In the rows, zero is written as 128.
Named turns come first, each shown by rows before and after it. Which turns, in which order, take the first row of each pair that follows to the second? Write the first one first, as in the answered first pair.
turn X:
[ 93 165 108 111 166 130 144 115 100 140 176 124 169 127 205 135 142 121
 156 117] -> [ 98 169  84  98 140 124 151 118 100 140 170 132 191 116 170 112 161  88
 124 129]
[134 105 168 144 128 138  89 142 141 129 118 119  90 121 125 151 103 164
 154 101] -> [140 123 152 128 159 151  93 136 128 149 144 105 100 131 162 162 109 169
 146 119]
[137 128 136 144 149 153 101 114 119 137  93 109 144 149  84 132 119 118
  93 156] -> [142 121 148 153 144 148  93 113 126 130  82 108 131 152  78 130 110 122
 100 148]
turn C:
[134 140 108  97 176 141 169 110 114 124 146 146 143 121 166 129 144 109
 146 170] -> [138 123 137 133 124 160  86 138 121 149 113 102  99 141 146 154 126 161
  80 147]
[160 123 129  94 155 132 133 123 131 131 116 119 128 128 136 132 133 149
 119 149] -> [136 108 149 119 140 137 109 133 136 121 126 108 118 141 135 144 118 171
 136 109]
[104 137 133 120 161 146 119  90  76 167 200 144 156 143 183 171 123 140
 143 123] -> [123 143 135 115 151 156 107  94  70 177 187 138 143 142 171 174 131 152
  94 148]
turn F:
[145 148 133 132  80 134  91 143 121 148 105 121 103 149 119 154 132 143
  68 161] -> [167 127 140 111 151 115 181 122 126 105 109 146  97 139 127 146 117 123
 162 180]
[ 73 127 106 143 135 130 138 112 134 138 143 124 161 122 135 114 121 132
 157  80] -> [ 87 115 115 151  94 124 111 121 145 135 106 121 136 126  83 109 121 129
 100  94]
[ 82 105 113 132 156 150 143 135 110  99 131 145 103 113 115 181 107 101
 162 123] -> [ 64 118 106 143 137 157  97 142  97 121 131 134 109 121 119 189 113 112
 121 118]
Pairs:
(2 to 4 turns a pair)
[155  64 147 145 112  94 156 119 156  89 107 130 101 126  96 106 105 116
 188 109] -> [149  98 149 151 157 115 150 110 134 118 147  99 108 137 174 132  93 147
 213  98]
X, F, F, F
[165  86 129  99  72 123  99 118 143 118 115 121  95 114  56 141 130 113
 124 173] -> [169  80 153 127 118 138  93 121 142 129 132  95  65 127 116 176  97 154
 176 147]
X, X
[132 168 102 111 132 172 142 135 100 185 167  98 148 127 197 152 161 155
  72 125] -> [115 169  94 105 152 156 162 129  99 174 183 111 166 127 210 144 157 136
 118 104]
C, C
[149 124 187 190 131 146  92 160 155 101  78 127  75 125 121 141 122 158
 163 116] -> [138 162 167 174 146 170  76 154 126 139 114  99 105 128 193 159 129 172
 133 125]
F, F, X
[134 168  90  76 175 163 197  85 104 154 138 163 130 127 149 106 149  94
 112 172] -> [122 183  86  88 177 169 180  91  99 169 147 150 144 136 167 112 153  92
 102 161]
F, F, F
[ 88 134  98 145 177 126 110 129 102 166 169 126 148 134 154 164 101 187
 169 143] -> [107 109  92 128 185 104 156 121 119 123 148 157 146 123 107 138 103 152
 208 159]
X, F, X, F
[133  94 122 148 120  99 147 137 168  62  64 173  97 122  89 106 138 148
 154 147] -> [131 115 124 149 179 106 180 129 148  73  97 161 106 125 156 121 131 160
 204 140]
F, F, F, X
[164 163 125 112 171 143 153 118 117 135 127 119  96 111 157 152 142 157
 117 164] -> [ 86 173 118 133  98 134  89 135 124 148 139 109 131 123 127 139 159 142
  85 102]
X, C, C, F
[ 44 113  85 149  64 117 119 132 140 106 126 163 178 137  48  98 164  71
  98  81] -> [ 40  99 106 159 105 109 150 128 148  88 139 168 167 140  70  96 140  71
 183  53]
X, C, C, C
[ 71 148  84 114  98 128 112 112 101 136 160 132 182 134 124 118 168  88
 124  84] -> [ 94 134 102 122  60 120  92 128 115 129 119 128 149 133  77 111 167  99
  87  99]
C, X
[ 90 108 160 177 163 132 120 105  95 105 152  98  84 150 194 127 120 171
 172  63] -> [ 63 122 146 179 123 127  89 117  90 117 160  99 110 149 171 123 137 160
 131  42]
C, F, C
[ 75 170  91 102  94 134  84 136 106 170 149 121 171 150 120 141 137 104
  40 147] -> [191 127 118  79 163 136 157 130 121 140 105 131  86 135 120 156 105 135
  89 228]
F, C, F, C
[152  88 154 156 103  96  94 114 159 107 116 151  94 134  75 125  99 172
 141  66] -> [172 108 130 117 151  88 172  86 148  88 139 186 130 114 103 109 111 128
 184 107]
C, X
[157 163 129 170 210 165 157 118  86 136 165 127 100 131 233 159 116 145
 160 144] -> [174 167  96 148 115 159 131 130  89 150 115 144 116 124 140 133 165 112
  12 204]
X, F
[160 122 121 153 190 130 148 141 146 131 136 128  86 118 185 136 104 143
 229  68] -> [114 161  96 134 177 125 150 129 127 149 175 140 157 116 209 125 137 106
 195  58]
F, X, C
[ 39 134 165 166  93 124  54 128 141 136 142 113 153 150 115 117 116 134
 149  12] -> [100 118 167 145 176 108 155 108 147  86 141 138 126 129 142 113  91 115
 247  62]
X, F, F
[ 97 143 110  89 159 155 147 107 137 121 161 134 188 119 165 128 125  91
 178 124] -> [181 120 117  81 150 166 154 116 140 115  99 138 137 109 120 131 117 114
 123 203]
C, F
